128 stands for zero in the data rows.
Some points:
154 110 104 131 126 159 123 150 129 145 164 146 177 130 117 110 122 147 76 105 78 133 136 132 109 162 140 113 157 66 117 110
182 182 83 142 150 127 143 149 138 119 134 168 126 138 123 112 103 112 108 84 161 133 133 95 153 69 81 97 170 155 103 149
145 158 77 80 154 173 85 71 129 135 116 113 196 169 78 84 132 143 115 103 155 107 138 134 65 77 95 111 121 82 165 147
122 176 125 163 119 112 144 162 180 146 142 100 61 153 96 170 130 126 193 121 129 39 142 182 82 163 113 117 149 131 81 114
158 143 127 126 115 83 80 75 138 139 168 129 133 130 157 168 155 172 147 134 194 138 114 110 108 129 154 160 160 114 151 117
57 81 116 155 37 43 142 107 144 156 89 155 106 178 89 106 101 137 92 79 112 79 69 134 132 96 144 93 157 112 134 154
129 154 131 130 161 94 158 126 114 135 147 163 90 107 135 112 82 144 81 86 85 178 62 105 91 136 119 164 148 128 181 158
63 133 118 113 176 71 145 148 108 145 112 147 117 116 136 173 118 123 39 102 112 95 142 143 122 169 119 118 203 132 136 43
98 100 128 129 165 103 191 47 116 137 109 125 109 98 105 139 120 138 183 113 142 95 144 149 96 145 166 153 88 198 152 140
122 115 86 158 98 138 153 120 178 116 96 194 202 160 117 135 186 92 122 114 132 119 106 108 114 126 142 145 107 79 120 153
170 105 179 179 127 131 155 202 109 122 93 136 109 168 152 137 111 105 129 152 96 133 56 136 50 129 91 88 133 116 142 120
57 128 83 96 122 139 120 190 187 134 81 148 140 167 153 147 138 169 187 216 133 154 147 157 87 116 94 176 163 149 187 69
175 99 159 122 115 113 130 117 110 83 106 139 72 113 115 130 137 117 104 144 165 137 191 140 83 151 64 155 131 113 142 177
161 125 143 129 163 147 111 101 143 99 80 103 73 95 120 159 174 145 84 166 118 117 140 119 116 92 144 87 153 96 135 92
217 161 89 128 159 60 47 103 145 129 204 123 58 135 81 141 151 188 179 178 119 52 113 173 157 116 104 164 102 158 152 145
105 106 134 155 129 93 85 107 105 85 178 132 102 97 108 129 113 64 194 132 88 160 120 112 143 91 117 61 110 130 110 142
113 124 161 151 93 112 182 122 146 99 99 167 126 137 177 105 149 94 127 152 130 121 127 151 135 150 61 99 180 35 140 164
119 92 160 90 134 131 127 146 84 99 222 120 79 123 103 170 197 159 103 177 161 151 171 106 89 215 141 120 148 86 185 117
128 142 152 89 61 106 138 89 199 102 120 141 113 117 140 167 124 172 173 111 161 102 87 134 92 173 132 132 112 201 136 134
117 119 98 138 181 209 56 154 75 115 144 77 88 130 131 97 163 128 205 123 155 111 157 147 157 107 116 211 117 186 141 118
151 149 161 152 164 125 76 151 85 144 102 154 133 111 52 85 147 176 186 182 142 147 178 106 149 141 91 118 83 223 137 85
123 167 124 175 158 110 161 139 79 165 134 195 148 105 143 50 131 180 94 186 106 108 116 93 141 73 137 171 81 111 112 187
164 176 132 113 92 149 171 104 131 140 134 115 102 132 92 88 73 88 104 126 104 127 122 124 86 144 70 105 176 139 119 140
109 143 85 113 146 138 118 119 185 122 80 132 89 87 154 137 107 178 99 117 127 125 123 44 167 203 137 105 160 133 102 105
176 138 99 197 118 139 160 105 166 159 114 131 132 176 95 149 146 154 133 91 118 146 121 72 148 108 106 145 174 38 112 134
167 132 137 143 166 132 138 163 84 160 117 132 165 83 156 120 49 158 144 133 123 97 109 108 134 99 98 146 99 90 158 133
109 85 118 113 137 157 131 146 159 74 149 92 141 122 166 111 151 90 186 104 160 129 120 83 82 135 142 141 189 82 120 63
138 113 135 118 173 113 120 132 189 98 83 106 162 131 149 164 141 131 95 116 138 105 140 167 86 138 162 160 134 105 66 153
93 95 109 52 137 132 145 127 160 130 168 115 112 190 159 132 154 131 104 133 129 128 140 119 112 124 187 114 102 122 163 88
114 166 150 110 154 174 103 132 98 179 117 149 113 184 113 93 120 119 134 169 78 156 92 160 116 95 193 123 127 162 96 98
138 95 174 145 66 128 168 134 134 130 149 153 129 140 97 128 110 96 101 112 136 139 88 103 155 138 127 148 140 150 72 142
106 141 148 107 119 104 102 119 131 157 147 160 171 73 91 203 111 95 112 107 143 144 130 139 136 102 139 96 110 134 145 167
157 207 108 102 139 118 192 144 97 131 138 82 113 120 117 101 151 79 189 123 91 111 152 141 109 66 99 166 150 140 147 125
124 112 81 116 108 107 133 106 61 71 81 177 183 188 145 207 110 106 73 107 94 105 126 122 80 111 92 153 117 106 99 117
136 104 139 126 139 86 65 166 100 154 181 145 158 131 134 66 128 125 132 112 149 101 173 174 129 88 163 92 154 174 103 181
58 109 151 125 132 118 111 173 168 88 134 85 121 84 125 167 154 72 145 131 156 151 120 76 73 149 176 117 109 99 121 124
132 197 161 71 117 119 149 75 166 109 66 141 157 131 151 99 132 137 128 167 123 64 154 91 178 141 197 87 110 185 143 106
130 177 68 84 110 124 128 150 113 122 161 153 98 109 95 111 90 107 184 158 134 149 93 174 111 107 145 104 122 155 133 91
113 112 154 143 176 132 123 105 103 91 145 139 93 136 87 87 157 154 153 108 92 128 102 187 134 74 109 117 125 142 66 126
141 129 172 132 164 129 113 81 112 82 180 134 135 150 114 117 94 143 153 164 155 114 158 117 138 55 178 173 104 124 79 62
121 68 139 171 141 78 106 217 169 176 104 161 182 176 107 130 50 87 117 158 163 150 82 119 117 158 108 151 135 131 108 152
136 84 119 177 73 203 75 102 184 108 164 139 131 177 152 117 109 155 101 117 176 150 89 144 63 151 144 139 94 90 143 92
110 74 113 159 114 124 143 132 117 89 145 116 125 100 147 143 103 102 116 106 92 118 161 97 196 109 137 87 126 156 190 185
202 100 141 111 125 101 95 98 183 103 128 135 120 162 191 139 138 114 113 154 153 119 104 107 154 131 223 150 118 100 136 73
156 105 131 83 58 114 151 164 189 138 110 91 194 117 119 141 197 133 108 105 109 149 124 120 172 112 156 163 152 144 101 143
125 97 120 107 108 198 103 136 168 106 89 164 86 124 52 127 100 150 104 84 122 68 165 113 192 180 168 82 141 107 134 102
127 107 177 192 136 119 100 118 104 67 119 173 136 172 194 181 110 116 128 75 66 183 160 175 156 127 120 119 121 147 148 124
133 185 74 178 100 89 137 118 46 141 102 128 118 96 140 134 125 164 193 111 146 91 158 149 175 148 199 134 117 126 140 94
116 101 129 140 99 105 130 145 194 144 167 106 76 93 76 137 89 116 212 139 142 68 88 169 133 93 126 83 175 147 129 150
156 105 89 128 113 132 127 129 180 145 140 70 152 113 143 141 155 115 40 123 121 72 48 97 113 118 144 85 110 198 107 93
122 192 148 169 105 140 105 135 136 195 128 69 132 80 96 142 170 51 157 65 103 144 98 151 143 117 134 136 157 94 85 182
98 131 141 124 114 86 124 199 92 104 134 95 104 179 89 123 96 145 128 77 156 168 144 138 182 143 135 104 105 87 92 108
90 113 175 146 141 115 131 151 34 119 124 115 147 170 125 83 113 31 112 158 147 129 109 115 147 209 117 130 180 110 146 115
106 126 71 102 137 141 140 107 121 91 149 153 123 135 158 175 184 137 138 141 158 194 103 70 101 102 151 115 158 152 87 125
116 140 118 187 75 119 97 67 150 135 150 122 103 147 133 144 175 92 107 181 213 140 142 101 69 135 139 86 133 108 104 111
79 179 173 165 151 197 79 118 141 199 96 95 138 123 125 161 103 192 153 105 95 70 138 86 125 65 85 159 121 130 112 99
145 136 116 76 172 119 157 138 148 114 138 140 144 148 130 135 210 139 177 134 146 93 154 72 140 133 131 119 53 113 139 26
133 148 129 148 163 102 132 76 166 110 145 111 90 150 191 146 131 121 154 125 159 157 131 87 114 173 160 104 92 100 200 64
131 167 89 186 162 154 120 148 87 69 142 56 197 145 149 134 68 162 144 126 148 100 136 169 100 161 111 80 120 134 120 122
125 119 113 48 163 116 130 148 118 156 128 129 90 115 121 142 146 128 118 95 156 170 108 135 131 144 170 89 127 90 118 75
151 127 115 165 131 102 165 100 109 151 135 126 141 92 112 85 87 152 99 150 181 157 171 179 126 94 130 133 185 100 106 112
144 118 103 132 140 105 170 141 101 121 153 145 153 105 116 153 100 155 144 104 88 96 151 164 164 126 141 86 155 173 120 199
131 129 118 170 120 93 141 102 91 131 180 123 133 154 146 83 145 88 104 141 39 119 120 131 138 94 92 146 237 112 127 97
108 76 136 56 160 137 90 105 141 133 110 112 120 144 201 136 109 117 109 137 151 106 171 109 144 95 191 77 104 131 139 94
102 116 136 189 76 83 167 147 95 69 128 154 121 130 111 80 113 123 51 175 153 128 116 154 132 129 126 166 125 97 139 135
150 166 136 140 97 129 193 86 135 106 94 122 175 108 104 145 137 127 128 139 108 116 106 169 128 165 152 154 144 165 109 120
85 125 111 126 88 140 150 143 152 126 125 116 124 144 142 123 121 154 114 129 119 99 115 146 77 136 124 100 112 131 61 137
127 142 150 95 88 155 100 171 138 80 135 134 146 78 159 119 149 124 133 180 117 159 122 52 112 126 194 111 102 143 168 133
142 101 114 133 158 106 128 166 162 177 71 116 151 99 83 140 110 161 130 125 89 139 95 143 116 127 148 143 136 93 140 108
168 89 137 125 106 155 134 74 157 129 124 154 102 186 129 182 124 113 141 130 171 146 176 133 102 117 146 163 116 160 167 75
144 55 121 103 110 95 137 128 100 104 111 145 113 102 168 84 137 169 143 136 141 171 71 107 132 122 51 142 127 113 118 115
140 120 105 138 88 176 136 144 104 176 112 181 107 105 179 188 125 61 96 165 196 113 76 177 167 137 161 134 133 128 122 116
75 159 110 157 167 85 161 156 173 152 122 140 87 139 96 146 124 103 106 140 59 131 130 129 147 62 59 115 98 164 165 175
117 108 148 134 114 61 156 100 150 191 156 180 140 166 144 122 102 82 82 117 112 174 139 100 104 174 91 123 136 93 57 169
123 128 165 115 128 63 158 92 68 95 91 84 128 179 167 170 95 106 133 167 105 100 83 88 149 176 105 164 151 97 77 189
131 153 160 148 124 122 186 135 62 124 163 84 170 128 125 117 94 142 129 178 115 137 149 155 132 109 114 74 77 131 152 168
139 136 174 95 198 146 113 131 180 130 108 131 147 92 108 152 169 156 144 130 167 84 65 106 148 162 125 168 198 120 88 120
144 81 120 163 160 161 190 91 126 138 107 95 100 204 107 105 143 113 108 139 115 106 132 104 105 112 130 212 142 79 119 140
95 97 113 88 115 119 144 102 151 93 165 209 147 124 117 144 111 101 121 131 107 160 126 190 190 177 122 137 167 115 129 140
95 72 90 122 121 141 106 122 125 200 53 105 199 118 131 85 155 120 88 160 130 66 178 143 133 149 123 125 121 116 153 88
109 108 111 184 96 144 72 126 136 121 120 138 146 140 179 69 94 117 105 118 52 150 123 128 133 177 137 150 189 93 109 121
132 163 73 132 141 118 139 118 75 193 169 126 150 159 102 112 97 134 142 71 169 125 124 125 158 128 116 129 124 185 113 133
95 152 136 130 126 184 128 103 149 175 149 146 154 171 152 145 156 181 145 122 105 176 98 150 175 167 102 115 150 109 150 169
187 159 194 61 134 179 138 71 133 129 132 92 129 137 153 97 179 173 102 94 175 165 124 120 171 130 159 72 100 126 148 121
95 135 115 109 121 104 102 202 142 129 156 117 117 103 73 144 119 120 88 94 173 142 127 198 128 109 133 152 72 122 92 129
47 144 143 118 124 187 89 91 166 103 153 146 189 106 138 165 183 124 109 181 163 167 111 85 151 171 104 161 108 115 131 41
128 186 91 122 148 92 104 97 88 124 108 140 90 119 129 177 168 108 144 117 147 141 163 125 155 118 120 129 130 164 150 120
146 85 65 176 147 120 148 129 184 99 98 102 145 150 161 98 83 71 108 172 113 175 129 148 156 179 76 133 114 121 121 149
147 110 162 122 108 70 108 80 112 144 117 80 170 88 100 117 103 89 57 86 133 135 67 99 159 152 84 195 131 109 196 168
162 153 129 90 143 166 111 141 163 93 186 106 175 160 61 135 101 123 105 135 121 106 147 88 120 114 187 155 153 162 205 169
These points spread out most along one direction. Take the direction at right angles to it along which they spread out most. Go by this last direction. Where along it does each point below lie, from 0 to 99? 50 is the average, and the first point above lies past it. One standard deviation of the points above along it is 16.
124 112 81 116 108 107 133 106 61 71 81 177 183 188 145 207 110 106 73 107 94 105 126 122 80 111 92 153 117 106 99 117 67
109 108 111 184 96 144 72 126 136 121 120 138 146 140 179 69 94 117 105 118 52 150 123 128 133 177 137 150 189 93 109 121 69
108 76 136 56 160 137 90 105 141 133 110 112 120 144 201 136 109 117 109 137 151 106 171 109 144 95 191 77 104 131 139 94 59
154 110 104 131 126 159 123 150 129 145 164 146 177 130 117 110 122 147 76 105 78 133 136 132 109 162 140 113 157 66 117 110 63
95 152 136 130 126 184 128 103 149 175 149 146 154 171 152 145 156 181 145 122 105 176 98 150 175 167 102 115 150 109 150 169 54
122 115 86 158 98 138 153 120 178 116 96 194 202 160 117 135 186 92 122 114 132 119 106 108 114 126 142 145 107 79 120 153 73
131 153 160 148 124 122 186 135 62 124 163 84 170 128 125 117 94 142 129 178 115 137 149 155 132 109 114 74 77 131 152 168 29
57 128 83 96 122 139 120 190 187 134 81 148 140 167 153 147 138 169 187 216 133 154 147 157 87 116 94 176 163 149 187 69 54
175 99 159 122 115 113 130 117 110 83 106 139 72 113 115 130 137 117 104 144 165 137 191 140 83 151 64 155 131 113 142 177 52
187 159 194 61 134 179 138 71 133 129 132 92 129 137 153 97 179 173 102 94 175 165 124 120 171 130 159 72 100 126 148 121 52
167 132 137 143 166 132 138 163 84 160 117 132 165 83 156 120 49 158 144 133 123 97 109 108 134 99 98 146 99 90 158 133 35
147 110 162 122 108 70 108 80 112 144 117 80 170 88 100 117 103 89 57 86 133 135 67 99 159 152 84 195 131 109 196 168 60
114 166 150 110 154 174 103 132 98 179 117 149 113 184 113 93 120 119 134 169 78 156 92 160 116 95 193 123 127 162 96 98 36
142 101 114 133 158 106 128 166 162 177 71 116 151 99 83 140 110 161 130 125 89 139 95 143 116 127 148 143 136 93 140 108 50
